Each path below is one point turned by a fixed rotation once a step. After each direction that follows a path, write how fast that rotation turns it, in degrees a step (0 if it stays still).
Each turn is a multiple of 5 degrees from 10 to 175, or 0.
Each row of a path follows its step; steps can be skipped.
Path 1:
step 0: [-10  -9  19   1   4  31  31 -14  28  57  12   4 -17   1  28  -8  -7 -10
  19   3 -18  12   6  27   9   4  23  14 -32 -11  10  -3   5  -4  17  -5
  -9 -23  24   9  -6   9 -48]
step 1: [ -6  20 -18 -37  -1 -26  24   7 -15  12  11  19 -51  11  19 -40  -2  11
 -25 -16 -27  -5 -22   8 -25 -22  -6 -12 -11  39  19  -1 -10   6  16   4
 -14  -6  19   7 -16  20   4]
step 2: [ -9 -14  23 -30  12  18  24   7   5 -16 -24  33  -1  32  18 -24 -10  11
  -1 -21 -30 -30   0 -19  -2  11  -3 -23  17 -33   7 -16  -1 -25  -5 -28
 -17  11  -8  -6 -38 -22 -16]
step 3: [ 25   1  -5  37 -46 -14  32  18   0  36  13  18 -30  37 -15  -5 -28 -23
  10  -3  -6 -14  -6   7   5  17  29 -15  -8 -24  -9   0 -18 -15  15  -1
  18   5 -22   7 -22  -1 -11]
step 4: [  8 -23 -25  -7  10 -35 -22   2   4  13 -19  27 -53 -31 -16   1 -14  33
   7 -17 -12 -22  -4  -1   6  -4  13  -4  14  14 -20 -30 -32 -12  19 -12
   0  29  -8   4  20   2 -12]
step 6: [ -2  12 -43  -4  18 -36  -6 -14 -28  55  24   2   9   7 -16  -2  -5 -12
  -9  12 -10  21 -15  21  33   1   6 -24 -21   6  -4  -6 -11  -4 -18   2
  -1  11   7 -10 -44 -20 -19]
step 7: [-29   2  -4 -19  17 -13   9   1   1  -6  12  -5  -1   8 -22   2 -14  26
   8   4 -22 -30   1   2  39 -30 -12 -28  22  36 -21 -20  13  16  34 -29
   0  -5 -12 -39  -8 -18  26]
step 8: [ 32  31   1   3  27  12  16  19  19  11 -17  24  41   8 -24  32 -20 -11
   0 -16  21 -51 -19   1  12   6  -6 -11 -13   2   9  15  14   2  20  21
   1   0 -20 -20 -14 -21 -21]
step 9: [ -8  -5 -31  26  -1   0  17 -22  -1  46  -8   6 -19  -2  -7  16  16 -11
 -19  27  27 -19  -4 -26  48   4   7  -8  16  18  22  10   1   3  30   2
   3  10  30  17  20 -30 -18]
step 10: [-23  -6  18   1   0   5 -22  15 -11  34 -26  25  -3  11  19   1  -7  47
 -31 -10  12 -24  -1   0  33 -20 -26   9 -23  20   8   5 -10  13  11   4
 -27 -22  -8 -12  29  14  28]
[  2   1   0   9   3   1   6  -3  -7  -3  -7   5  -7   4  -7   0   1  -3
   7   5  10 -11  -5  -7  -1  -1   6   9   2  -8   3   1  -3 -15   4   4
  -1   4  -4  -3   8  -5  11]  65
[  0 -10 -10   2  -2   5  10   1   2  -1   1   1   5  -3   4   5   0 -10
  -7 -16   7   4  -6  14   0   3   6   2  -2  -7   2   1  -2   0   1  -4
   4  -4   5 -12   1  -3   2]  130
[ 16   2   7  -3   1   8   5 -11  -1   4   1   1  -5   5  -6   9  -7   5
   3  -4   2  12  -1  -5   7  -5   9  -3  -2  -5   1   5   5   2  -7   9
   5  -4   3   2  -7   2  -1]  130
[ -8 -13   1   9   2  -5  -8   4  -6  -8  -2   9  -6  -8  -1   4  -8  -7
   5  -2  -1  -1   3   2   5   3   3 -11   2  -1   3   7  -5  -1  -9   2
   1  -7  -5  10  -4   7   3]  45
[  3  -2  -7  -1  -6   7  -3   4   4   5   4  -5  -4  -2  -5   6  -6   4
  -3  -3   3  -5   2 -10   3  13  -2   3   7  -2  -1   3  -9   3  -4   2
  -1  -4  -4   0  18   5 -13]  70
Path 2:
step 0: [  1 -14  18 -25  10  -7  15 -25 -48 -39  -8 -19  12  33   3  -7  -5 -11
 -16 -19 -17  17   3   2  29  -3 -26  -1   9   6   0  13  -6 -23  -8  44
  -1   4  21 -13  10   7  10]
step 1: [ -1  16 -18 -10  -6  28   1   5  -2 -10   1 -31  -8   8  12 -12   2  29
   1  25   5 -40 -16 -32   0  10 -17 -21  -7  -5  -8  -9 -47 -24  -5  15
 -27  -1 -11 -21 -37  -3  16]
step 2: [ 23   2  31   2 -13 -37 -26  20   3 -16  22   8 -10  16   1 -12  11   6
  -6  14 -22  11  10  13  13  28  -3 -23 -25 -32  -8  16 -32 -14   9  10
 -22  13   4  17  10  27 -28]
step 3: [  1   4  17 -14 -13  28  -5  47 -23 -17 -10  18   2  17  -2 -23 -17   8
  12  -3   8  16   5   5  30  10   3  17  -3  19 -12   4 -15 -15  34  12
   7  23   3  -5  -3  -2  59]
step 4: [-14  26 -15 -24 -15  -6   7   6 -37 -19 -10 -26  -5  16  -6  28  18 -13
 -39  -9  -6   6  24 -21  -2  -4  11 -15 -14  -1 -15  15  -2  -2   1  47
  -5  10   4  -2 -38  18  -4]
step 5: [-27  -7  10 -10 -15  -7 -13   0  -3 -22 -22  -8 -18  10  16 -19  -2  13
  -2  -3   0 -20  10  -8  21  17 -33 -46 -22 -12 -22   9 -34 -25 -18  -3
  13 -24 -21 -25  24  -8  13]
step 6: [ 38  14  19 -14  -3  12 -18  19  14  -7  33  -5  19  38  14  13  15  24
 -10  -5   1  -1 -39  15  23   1  15 -20 -14  -8 -30  -6 -16 -12  -1  31
 -17  16  26  -1   5  -3   8]
step 7: [  4 -33   2   5  22  10  -4  17 -28 -21   1   5 -34  37  -9 -16  15  -2
   1  -1 -21  -4  19 -10  18  26  -7  -4 -18  33  18  27  -4 -24  29  19
 -22  14   0  -4 -27  -5   9]
step 8: [-24   9   2  -3 -38 -13  26  17 -23  -3 -25  -1  11   8  43  -7  -9  -3
   5  10  -6   7   5 -26  11  10  -7   7 -19 -28 -17 -27 -20 -22  -6  49
 -19   2   2   8 -17  18  11]
step 9: [ 13  -1  21 -30   4   3 -18   9   6 -29 -20 -28   6   0 -31  19 -27  10
 -36  10  -9   4   4  13  15  43 -16 -28   2 -18 -10   9 -42 -12   0   8
   7  15 -16  -6  -5   3  10]
[ -7  -5   3   3 -15  -4  -2  -6   7   8   0  -2   6 -15   0  -3  -4  -1
  -3  -2 -10  -2   3   5  -2   5   0  -5 -17  -3  -6  -4  -3  -5   0  -5
  -6   2   3   0   3  -3   1]  110
[ -2  13   0 -10  -3   1  -6   3  -6  -3   3  -5   2 -11  -8  -9   7   1
   5   4   1  -2  11   0  -4  -5  -3   4   6  -7  -2   7  -3   0   4 -10
  -2   5   6   3   3  11   6]  45
[ -9 -13   8   6  -2  -4   0  11   6   2   9   4  -3   4   3  -5   3   4
   1   1   1   2   1   7   1   0   8   4   8   7  -9   6   4   5  -2  -4
 -10   1   3  -2 -11   9   1]  85
[ 15   8  -5   8   5   8  -3   9   2   3   7   1  -8  -3  10  -6  -1 -10
  -1   1   0  10   1   5   6  -3  -2  -9  -4   1   1   0  -2   1  -1  -9
 -12   0   1   1   2  -4  -2]  85
[ -6   1   4 -11  -5   8  -2  -1   5  -1   1  -6  -7   1   9   1   9  -4
  -5  -9  -2  -2   3   0   0  -6   7 -11   3  10  -3   3   5   4  -8  -2
  14  -4   9  -5   8  -2   0]  60
[  7  -9   1   1   6   8 -11  -6 -12  -3   3   1   2  -7  -4  -2  -5  -1
 -11  -7  -6   1  -9   1  -4  -8   8   7  -2   3  -1   1   0   3   8   4
  -4  -4   4  -7   2   2  10]  110
Path 3:
step 0: [ -8   5  -2  20 -20 -47   3  25   6  -7 -40 -14 -42   7 -25  -7   8 -21
 -39  23   2   0   6  25  25  24  -1   7 -19   0   8  -8  -7   4 -18  25
  32   5 -20   1  -3 -10  17]
step 1: [-44  29  12  -4  -3 -26 -12  33   9 -20 -19 -21 -38   0  22  -5  13  22
 -16  28 -13   3 -12  26  22  -2 -11 -18   7  -1  37 -23  21  -8  13  -9
  12  25 -13   5 -20 -21  -5]
step 2: [-24  -1  10   2 -38 -10 -15   7  21 -18  -1 -17 -13 -21  -6  30  27  12
  -9   0 -16 -16  19  12  34 -12 -42  -1  23   1  26  11 -12 -17  -4 -33
  46   0   8  -9 -18 -10  20]
step 3: [-16 -20   7  16 -26 -28  11  41  24   1 -48  21  -9 -34 -31  16  12  12
  -7  -8 -31   9  -6  -2  16 -14   3  23   4  -2  28 -12 -21 -21  30  -9
   9  -5  24   4 -15   5  14]
step 4: [ -2 -11 -14  20 -57 -24 -19  17  34   0 -35   3 -12   1  19 -12 -30   4
 -22 -12 -20  16 -29  -8 -15  11   1  17   1 -14  30 -14   8   7  -6 -31
  13  16   1  -3 -26  -6  20]
step 5: [  8   8 -16  54 -53   4   5  25   8  19  -2 -20 -33  14   4 -15  11 -17
 -17 -12 -26  17   3  24  19  11  -1 -22  -7   8  36  -7 -22   4   2  -2
  26  17  -3 -12 -18  18  -2]
step 7: [-19   2 -24   4 -26 -46   4   3   6 -13  12   9 -15   9 -33  -6  19  42
 -14   4 -11   2  -6 -19   8  19 -20   6  16   0  28   3  -5  -7  20 -35
  42  15 -30 -36   4   2  -8]
step 8: [-27   2  -1  10 -23 -20  -4  -9  -4   7 -30  35 -44   1 -24  13   5   5
  -2   4 -26   0  -2  -7  24  -6   8   8  -8   3  41   5 -25  12  14 -21
  23 -31 -50  17 -21   5   3]
step 9: [-11   0  -1  -5 -13 -40  -6  -2  21 -29 -45  -5 -33 -20  18  -3   8 -19
 -24 -20 -32  -1 -30  14  -6  14  -6   4  -6  20  31  12  20  14   5  -3
  38  -7 -17  20  -6  30  -6]
step 10: [-26   9 -11  41 -24  -9 -16  20 -18 -10 -20 -32 -31  10   6  -3  14   6
 -14 -15 -30   2 -37  -2  20  -8 -12 -14 -18 -17  19  37  21 -34  17  -7
  35  -1   9   1   0  -5  -2]
[ 10  -3  13  -8  -6   7   6  -3   3  -2 -10   3  -3  -6  -6   4  -1  -3
  -5  -5   6  -6   4   6   4   9  -7  -8  -3  -3  -2   2  -8   3   9   8
  -2  -6   2  -2  -5   9  -5]  120
[-2 -6  8  3  6  8  3  1 -6 -9  8 -2 10  3 -8  6 12  7 11 -1  5 -3 -7  4
  4  2 -9 -2  1  2  8 -3  1 -7  1 -4  5  7  5 -4 -4 -6 -4]  80
[  4  -5   9   5   6   2   8   4  -5   8   1   7 -13  -1  -7  -6  -3  -8
   5  13  -5  -3  -4   1   2 -16  -1   2  -7   3   6   0  -3  -3   0   7
  -2  -2   2  -6   0  -2   4]  140
[  5   1   1  12  -7  11  -3   6  -1   6   3   9   2 -12   2   2   1  -4
  -5  -3   0   4 -13  -6  -4   6  -3   5  -7   6  -5   3  10   0   0  -1
   4  -3   9   9  -2   0  -1]  60
Path 4:
step 0: [ 23  12  15   8 -41  -9   2 -18  26  16 -28  -3   2 -33   1  -1  22   5
   8 -12   7   5   8 -12  33 -15 -20  -2  -4 -11 -20  22   3  18 -12 -26
 -20 -16 -45 -21 -18 -24  13]
step 1: [-28   5  10 -12 -18 -11 -12 -18  36  36  35  -5   8 -16 -17  -6   4  22
  -5  22 -12  14 -14 -14  35 -11 -22   7   2  -2 -11 -13 -12  28 -15 -11
  -4   7 -39   7 -24 -36  -3]
step 2: [ 20  15  22 -16  -2 -20  -1 -26   5 -11  -5  33  16 -15 -19 -17   2  -8
 -28  29 -26   1 -12 -21  21  -8  -1  22   6   3  31 -16  15   9   1 -22
  -5   3 -41  22 -10 -44  -5]
step 3: [ -2   8  -9 -12   9  13 -15   1 -30  41  -1  55   6 -32  -1 -29 -15   8
 -26  24 -25 -12 -13 -30  -5   5   9  -3 -12  12 -11 -18  -2  21  15 -17
 -15  -6 -15   3 -16 -27  -2]
step 4: [ 20   5   0  19   8  26  19   5  12  24  22  30  -7 -16 -30 -24 -18 -21
 -33   9 -19  -9  19  -4  -3  43  32 -15 -16  15  12   0   1  20  12 -12
  -9  -3 -40  13   0   7   0]
step 5: [ 29   1  20  -4  -9   1  -5  34  14  34  -5  12 -32   4   0 -24 -27   5
 -13 -15  -4 -31  -2   6 -21  14  -2 -13 -32  26  -3 -13  34  30  12  -8
   3   8 -28  11  14   0  27]
step 6: [-12  -6  13 -16 -17  16  -2   9  15  28  -6 -21 -26  29 -10   4 -22   3
   2  18 -22 -34 -19   8   4  29  43   6 -16  36  -8  13  21  13  -1  14
   3  37 -14  29   9  -1 -12]
step 7: [ -6  -1 -12 -29 -17   2 -24  -1  -7  -9 -26  19  -3  18 -14  10 -19  -3
   9   1  -9 -43   5  28   4  -9  28  -2 -19  24  12  31  36  -9 -15  -5
  21  -8 -18  43   4  11  21]
step 8: [ -7 -20  -3  -5 -13  20 -20 -15 -20  30 -25   5   3  28   2  11  14  20
  19  20  10 -10  36 -15   8   2  40 -22 -10  30 -26  29  18  -2 -11 -13
  17  -4   9  12 -24  10  28]
step 10: [ 18 -18  24 -22   5 -18  -6 -14 -10   8 -33 -18 -16   8  30   5  37   6
  20 -24 -15  16  26 -21  13 -22   2   4  -4  -4 -19  10  10   6  42 -27
   6  12 -20  32  -5   8  12]
[  2   6  10   5  -6  -5   2  -8  -1  -8  -5  -4  -3   4  -4  -3   9  -7
  -2  10  -3   2  -6 -11  -7   9   8  -6   3  -3  -4  11  -4   3   1  -3
   9   3  -3  -6   4   4  -1]  175
[  0 -10   1  -3  -6  11   1   7  -2  -4   2   4   3   3  -6   9   6  -4
  20  -3   5  -8   0  -1   5  -6   6  -3   1  -2   4   3  -1   4  -1  -2
   5  10   0  -7   5  -1   6]  35
[-10  -3  -2  -8 -11   2   4  -6  12  -1  -3 -17  -6  -1   1   1   1   0
  -4   6   1  -7  -5  10  -3  -5  -7  -2  -5  -3   0   3   8   0   0   0
  -6   0  -6  -4   8  -6  -3]  65
[  4   0  -6  -8   4   5  -6   0   7  -1  -6   5   9   0 -11   4  11   6
  -7   8   4   0  -5  -3  -9  -6   2 -11   2   9   3  -2  -3  -8  -3  -6
  -2  -2   9   6   2  -2  -7]  70
[  2  -9 -12  -5   2 -16   8  -2  -2   0  -1   0   5  -4   0   5   5   1
   4   1  -9   7   3   0  -5   6  -3   0  -7  -5   2  -7  -7   3  -4 -10
   3   4  -7  -5  -5 -10  -1]  35
[ -7   3  -3   8   1   1  -4   0  -2   9  -7  -1   1 -17  -8 -10   7   0
   8   1  -5   1  10  11   3   3  -2 -10  -2  -1   7   9  -1   3  -4   3
   4  -6   3   0   2   4   0]  95
Path 5:
step 0: [-10  48  16  18 -30  35 -40  17 -16  -6   7   5   6  22  -8 -13  29  19
  -6   5  15 -12   6 -11   1  -9   8  16  -2  -9  13 -13 -26 -27  19 -16
 -11   6  -7   6  33 -26 -42]
step 1: [-28   6  36  22   5  26   0  23 -28  19   1  15 -19 -36  -1  -4  23   3
   1 -18 -33  -7  30  39  14 -18  20  29   8   3 -23  12   7  -7  16   4
  11  13  27  12 -11 -19  22]
step 2: [-27 -19 -30 -25  12 -28 -13  20 -32  -2 -11  -3   7 -17 -16  21 -20 -10
  21   0 -17   3   6   4  31   2   0  41 -41 -18 -12  29   5 -25  22  -3
 -21   6 -21 -20  10  11  13]
step 3: [ 28  32 -24   7  -9  -2 -22 -11  11   1 -12  20 -31  21 -11  -4  -4  18
  21  22  20  19  30 -32  19 -42  18  17  -2 -10 -19  -2  15  10   6  19
   2  16 -26 -28  30  21  -3]
step 4: [-23 -19   3   5  13   4 -18 -15  38  31 -33 -20 -24   4  24  -3 -16  -9
 -10  25  -8  -1   3  11 -24 -18  22  12  33  11  -2 -10  29  15  28  34
  -4  42  15   9 -13   4  17]
step 5: [-24 -10   0 -12  12 -22  13  -2  -7   1 -13  -4  19   4   0   1 -15 -31
   4  13  31 -18 -38   3 -11  26  28   5  27 -34  22  -2   2 -37  23  -5
 -16  18  14 -33  29   6 -28]
step 6: [  2  12  26  24  -6 -16   4  -1 -27  -8 -15  53   2   3  -6 -35  43   7
 -14  32  16  13  22 -27  -6  19  43  -2   6 -30   2  -3   4   6 -10  -4
  11   3   6  19   7  -5 -29]
step 8: [ -5   9  -7   0  -5   9 -13  19  -3   2   2  -1   0 -33 -41  -5 -33 -11
   1 -29  26  14 -16   1  47 -27  -7   5 -19 -43   4  -3 -10   2  14 -23
 -40   0  30 -12  22 -11  -4]
step 9: [-17  -9   2  30 -31  13 -27   4 -11   0 -16   5 -26   2  -8  -8   8  17
  10  -8  14  -3  14 -16  23 -16  20 -13 -14  11 -30  44 -14  16 -30  25
 -23  52  -9  19  17  -1  -7]
step 10: [ -3  21  18 -25   6  18 -12  15  -4  12   4 -36 -19   7  24  21 -16   9
   0  32  -4 -45   5  -1  -3   0   5  35  13  -9 -18  19 -28 -14  38  13
  -5  42 -26   8  -7  -9  19]
[  5  -6   0  -3   0   9  -2   1  10   5   3 -11   2   4  -6   0 -15   0
  -5   1  12   6   8   8  -5  -1   1   0  -5  -1  -6   1   3  -1  -9   7
   1   5   0   4   7   2 -10]  70
[  3  -4   5  -2   7 -20  -6   2   1   2   7  -7   1  -2 -11   2   1  -2
   1   3  10 -10  -4   7  -2   2  -8   6  -5   7   4  -4  -1   0   7  -4
   0   7  -3   1  -4  -3   4]  130
[  1  -4  -6   6   2   6  -2   8  -3  -2  -3  -1  13  -4  -1   5  -7  -3
   7  -2   5   0  -3   9   8  11  -4  -1   9  -6   1   2  11  -1   1   4
  -4  -1  11  -7 -11  -1   7]  115
[ -1   1   4  -5   4  10  -2  -7 -13   0  -7   2   3  -2  -8   3  -2   0
  -3  -5   2  -5   3   3  11   2   1 -14  -5   7  -7  -7  -3   2   7   2
  -3  -2  -7   4   4 -14   0]  45
[ -5   0 -11  -1   6  -5   5 -17  -4   4 -11   1  -1   7  -3   4  -1  -5
   1   6   6  -2   5   1  -5  -2   4   7   5   5  -8 -12   6  -5  -1  -1
   2  -7   2  -3  -3   9   1]  40
[  3  -4   4  -2   0  -7  12  -2  17  -4  -9   6   5  -3   0   0   4   4
 -10   7   2  -5 -10  -1   6   3   6  -4  -2  -7   1  -8   6   3  -7  -1
  -6  -1   2   1   0  -9  -4]  40
